[[ -9.8  17.0 -24.4]
 [-28.4  10.5 -35.7]
 [ 23.1 -10.6  -9.6]
 [ 12.0 -41.5  27.2]
 [  0.2   8.9  35.5]
 [ 14.7 -31.9  37.3]
 [-28.3   4.0 -42.2]
 [ -8.6   1.8  -6.0]
 [-42.3   0.4 -41.1]
 [ 14.4 -23.7   6.0]]
->
[[ 14.4 -23.7   6.0]
 [ -9.8  17.0 -24.4]
 [-28.4  10.5 -35.7]
 [ 23.1 -10.6  -9.6]
 [ 12.0 -41.5  27.2]
 [  0.2   8.9  35.5]
 [ 14.7 -31.9  37.3]
 [-28.3   4.0 -42.2]
 [ -8.6   1.8  -6.0]
 [-42.3   0.4 -41.1]]

[[-39.5  13.4  17.9  22.6 -25.3  -3.3 -12.0   7.0]
 [  0.9 -17.6 -49.6   8.8 -23.8 -21.5   2.2 -15.8]
 [  9.9 -24.5  14.5 -49.1 -42.5 -19.6 -23.8 -33.4]
 [  1.2   1.6  28.2 -20.2  36.6  26.6 -38.5  -1.2]
 [ 26.7 -44.8 -36.1  24.4 -32.5 -31.8 -12.7  43.0]
 [ 38.8 -34.5 -35.3   6.2  43.4 -30.0  -4.2  -5.0]
 [ 15.4  36.7  20.8  30.2  26.6 -23.1  12.0 -48.6]
 [ -7.5  35.2   2.3 -46.2  20.0  -9.5 -32.5  47.6]]
->
[[ -7.5  35.2   2.3 -46.2  20.0  -9.5 -32.5  47.6]
 [-39.5  13.4  17.9  22.6 -25.3  -3.3 -12.0   7.0]
 [  0.9 -17.6 -49.6   8.8 -23.8 -21.5   2.2 -15.8]
 [  9.9 -24.5  14.5 -49.1 -42.5 -19.6 -23.8 -33.4]
 [  1.2   1.6  28.2 -20.2  36.6  26.6 -38.5  -1.2]
 [ 26.7 -44.8 -36.1  24.4 -32.5 -31.8 -12.7  43.0]
 [ 38.8 -34.5 -35.3   6.2  43.4 -30.0  -4.2  -5.0]
 [ 15.4  36.7  20.8  30.2  26.6 -23.1  12.0 -48.6]]

[[-23.1  16.3  28.2  42.4  25.6 -30.2 -21.7 -21.6  18.5]
 [ 29.1 -23.6  43.7 -43.1  41.1 -37.4 -47.0  29.6 -29.8]
 [-21.9  18.5 -24.6 -41.0 -23.3  23.5  20.2 -15.2  19.2]
 [ 29.4 -29.6 -45.9  53.1 -47.8  47.8  49.6  20.0 -23.7]
 [ 28.9 -30.0 -45.3  53.8 -47.1  48.2  49.0  20.7 -24.2]]
->
[[ 28.9 -30.0 -45.3  53.8 -47.1  48.2  49.0  20.7 -24.2]
 [-23.1  16.3  28.2  42.4  25.6 -30.2 -21.7 -21.6  18.5]
 [ 29.1 -23.6  43.7 -43.1  41.1 -37.4 -47.0  29.6 -29.8]
 [-21.9  18.5 -24.6 -41.0 -23.3  23.5  20.2 -15.2  19.2]
 [ 29.4 -29.6 -45.9  53.1 -47.8  47.8  49.6  20.0 -23.7]]

[[-15.7 -34.6 -19.4  -4.2   8.7  -2.0]
 [  5.5 -54.6 -20.2   5.8  -4.2 -10.0]
 [-36.4 -14.9   5.5   9.6   6.5  -9.4]
 [ 38.3  23.8  -3.0   3.8  13.0  -4.1]]
->
[[ 38.3  23.8  -3.0   3.8  13.0  -4.1]
 [-15.7 -34.6 -19.4  -4.2   8.7  -2.0]
 [  5.5 -54.6 -20.2   5.8  -4.2 -10.0]
 [-36.4 -14.9   5.5   9.6   6.5  -9.4]]

[[ 28.0   5.7  23.1   6.1  12.2]
 [ -8.3  11.7   0.6   5.1  26.1]
 [ -8.3  11.7 -22.6   6.1  12.2]
 [ -8.3  11.3   0.6   6.1 -55.1]
 [ -8.3  11.7  -4.5   6.1  12.2]
 [ 28.5  11.7   5.6   7.9  12.2]
 [-11.8  11.7 -25.8   6.1  12.2]]
->
[[-11.8  11.7 -25.8   6.1  12.2]
 [ 28.0   5.7  23.1   6.1  12.2]
 [ -8.3  11.7   0.6   5.1  26.1]
 [ -8.3  11.7 -22.6   6.1  12.2]
 [ -8.3  11.3   0.6   6.1 -55.1]
 [ -8.3  11.7  -4.5   6.1  12.2]
 [ 28.5  11.7   5.6   7.9  12.2]]

[[-13.1  19.1 -14.4  16.0  12.3]
 [-30.3  26.6 -35.0  23.9  25.2]
 [ -8.4  -6.0  -4.0   6.8  -5.8]
 [  2.9  -3.9  -5.1  -3.7  20.0]
 [ 33.6 -39.1  40.3 -39.6 -55.2]
 [-27.3  43.5 -27.3  44.2  18.0]
 [ 38.7 -21.3  40.8 -48.3 -36.6]
 [ -6.1  -1.7  -7.9  -5.0  16.7]
 [-26.8  38.3 -28.8  40.4  36.6]
 [-16.0 -32.2 -13.9  12.9   5.6]]
->
[[-16.0 -32.2 -13.9  12.9   5.6]
 [-13.1  19.1 -14.4  16.0  12.3]
 [-30.3  26.6 -35.0  23.9  25.2]
 [ -8.4  -6.0  -4.0   6.8  -5.8]
 [  2.9  -3.9  -5.1  -3.7  20.0]
 [ 33.6 -39.1  40.3 -39.6 -55.2]
 [-27.3  43.5 -27.3  44.2  18.0]
 [ 38.7 -21.3  40.8 -48.3 -36.6]
 [ -6.1  -1.7  -7.9  -5.0  16.7]
 [-26.8  38.3 -28.8  40.4  36.6]]

[[ 52.5  -8.1]
 [ 41.4 -10.2]]
->
[[ 41.4 -10.2]
 [ 52.5  -8.1]]

[[-45.5  -2.8]
 [ 19.2   4.7]]
->
[[ 19.2   4.7]
 [-45.5  -2.8]]
---
[[ -2.6  12.9   3.3]
 [-36.5  47.0  15.4]
 [ -1.3  -8.1  -2.3]
 [-15.2 -27.8  -4.7]]
->
[[-36.5  47.0  15.4]
 [-15.2 -27.8  -4.7]
 [ -2.6  12.9   3.3]
 [ -1.3  -8.1  -2.3]]

[[-47.1 -34.7 -33.2  49.0  31.4  -7.9  41.1  -7.1  32.3   8.2 -21.5  -2.5]
 [ 18.4 -30.9 -38.5  48.0  30.6 -48.8 -40.6  31.0 -52.4  50.2 -37.5 -44.1]
 [-18.2 -46.8  43.2  45.2  43.7 -49.5 -52.4 -40.6 -55.3  32.6  54.2  54.1]
 [ 17.8 -39.4 -23.1  30.3  12.8 -49.5 -39.8   9.8 -36.0  40.0 -48.3 -43.0]
 [-42.8  15.0  52.3 -44.6  10.3  44.1  53.1 -42.8  51.7  -4.1  51.4  32.7]]
->
[[-47.1 -34.7 -33.2  49.0  31.4  -7.9  41.1  -7.1  32.3   8.2 -21.5  -2.5]
 [-42.8  15.0  52.3 -44.6  10.3  44.1  53.1 -42.8  51.7  -4.1  51.4  32.7]
 [-18.2 -46.8  43.2  45.2  43.7 -49.5 -52.4 -40.6 -55.3  32.6  54.2  54.1]
 [ 17.8 -39.4 -23.1  30.3  12.8 -49.5 -39.8   9.8 -36.0  40.0 -48.3 -43.0]
 [ 18.4 -30.9 -38.5  48.0  30.6 -48.8 -40.6  31.0 -52.4  50.2 -37.5 -44.1]]

[[ 14.4 -10.3  17.4   5.8  -5.6  16.6  -0.7  31.0  12.8  26.4 -12.8 -14.9
   10.8   1.6  -0.4 -17.0]
 [-10.8  16.2 -47.9  18.6   6.8 -18.9   4.6 -16.0 -19.4  -2.9  14.5  -9.4
   -8.6   9.8  20.5   6.7]
 [ 17.3  32.1   7.0 -22.5  -3.1  -1.2  -2.5  -7.4 -12.9 -16.3  28.2  21.0
   10.8  17.9  -9.9  17.5]
 [ 36.9   5.6   3.6   8.3 -32.8  14.0  -7.9   5.4  19.3   7.7 -15.5 -23.2
   -4.3  -1.1   1.5 -12.7]]
->
[[-10.8  16.2 -47.9  18.6   6.8 -18.9   4.6 -16.0 -19.4  -2.9  14.5  -9.4
   -8.6   9.8  20.5   6.7]
 [ 14.4 -10.3  17.4   5.8  -5.6  16.6  -0.7  31.0  12.8  26.4 -12.8 -14.9
   10.8   1.6  -0.4 -17.0]
 [ 17.3  32.1   7.0 -22.5  -3.1  -1.2  -2.5  -7.4 -12.9 -16.3  28.2  21.0
   10.8  17.9  -9.9  17.5]
 [ 36.9   5.6   3.6   8.3 -32.8  14.0  -7.9   5.4  19.3   7.7 -15.5 -23.2
   -4.3  -1.1   1.5 -12.7]]

[[ 25.6   2.6 -38.7   6.9 -14.9  -8.3  15.5  -9.0  -5.8  40.8 -23.2  -0.4
   10.4]
 [-17.8  -3.4   4.0 -24.5   4.9 -19.2  13.3  -8.3   8.1 -29.1  29.5  13.0
   -9.5]
 [ 13.7   7.9  29.5 -12.4  22.2 -25.8  24.1 -28.9  10.5  -3.0 -39.1  22.0
    6.0]
 [  6.8   0.8  46.7  11.0  -5.9 -20.1 -28.8   2.1  -5.9  13.1  24.9   9.9
   14.2]]
->
[[-17.8  -3.4   4.0 -24.5   4.9 -19.2  13.3  -8.3   8.1 -29.1  29.5  13.0
   -9.5]
 [  6.8   0.8  46.7  11.0  -5.9 -20.1 -28.8   2.1  -5.9  13.1  24.9   9.9
   14.2]
 [ 13.7   7.9  29.5 -12.4  22.2 -25.8  24.1 -28.9  10.5  -3.0 -39.1  22.0
    6.0]
 [ 25.6   2.6 -38.7   6.9 -14.9  -8.3  15.5  -9.0  -5.8  40.8 -23.2  -0.4
   10.4]]

[[ -0.3  15.1   1.1  -3.2  -0.6   0.5  12.8 -18.7   1.0   0.5]
 [ -0.6   2.4   0.1 -10.7   0.4   1.6  -3.7 -49.0   2.3   1.2]
 [ -0.4 -16.9  -0.5  -0.7  -2.1  -1.9  -0.6   3.5  -4.1  -2.6]
 [ -0.2   2.2   1.2  11.1   0.0   1.0   5.0  21.3   0.9   1.7]]
->
[[ -0.6   2.4   0.1 -10.7   0.4   1.6  -3.7 -49.0   2.3   1.2]
 [ -0.4 -16.9  -0.5  -0.7  -2.1  -1.9  -0.6   3.5  -4.1  -2.6]
 [ -0.3  15.1   1.1  -3.2  -0.6   0.5  12.8 -18.7   1.0   0.5]
 [ -0.2   2.2   1.2  11.1   0.0   1.0   5.0  21.3   0.9   1.7]]

[[-18.3 -22.9  18.3 -45.3  11.2 -21.4 -44.0  38.0 -36.8  17.0]
 [-11.4   2.2  51.1  -9.5 -34.4   1.2 -22.1 -35.5  -2.8  13.9]
 [  9.1 -17.5 -23.1  -7.7   9.2   2.3   7.3  15.0  -7.1  -8.8]
 [-40.4   3.0  55.3   0.1 -30.0   4.4 -22.5  -5.8 -10.9  28.7]]
->
[[-40.4   3.0  55.3   0.1 -30.0   4.4 -22.5  -5.8 -10.9  28.7]
 [-18.3 -22.9  18.3 -45.3  11.2 -21.4 -44.0  38.0 -36.8  17.0]
 [-11.4   2.2  51.1  -9.5 -34.4   1.2 -22.1 -35.5  -2.8  13.9]
 [  9.1 -17.5 -23.1  -7.7   9.2   2.3   7.3  15.0  -7.1  -8.8]]
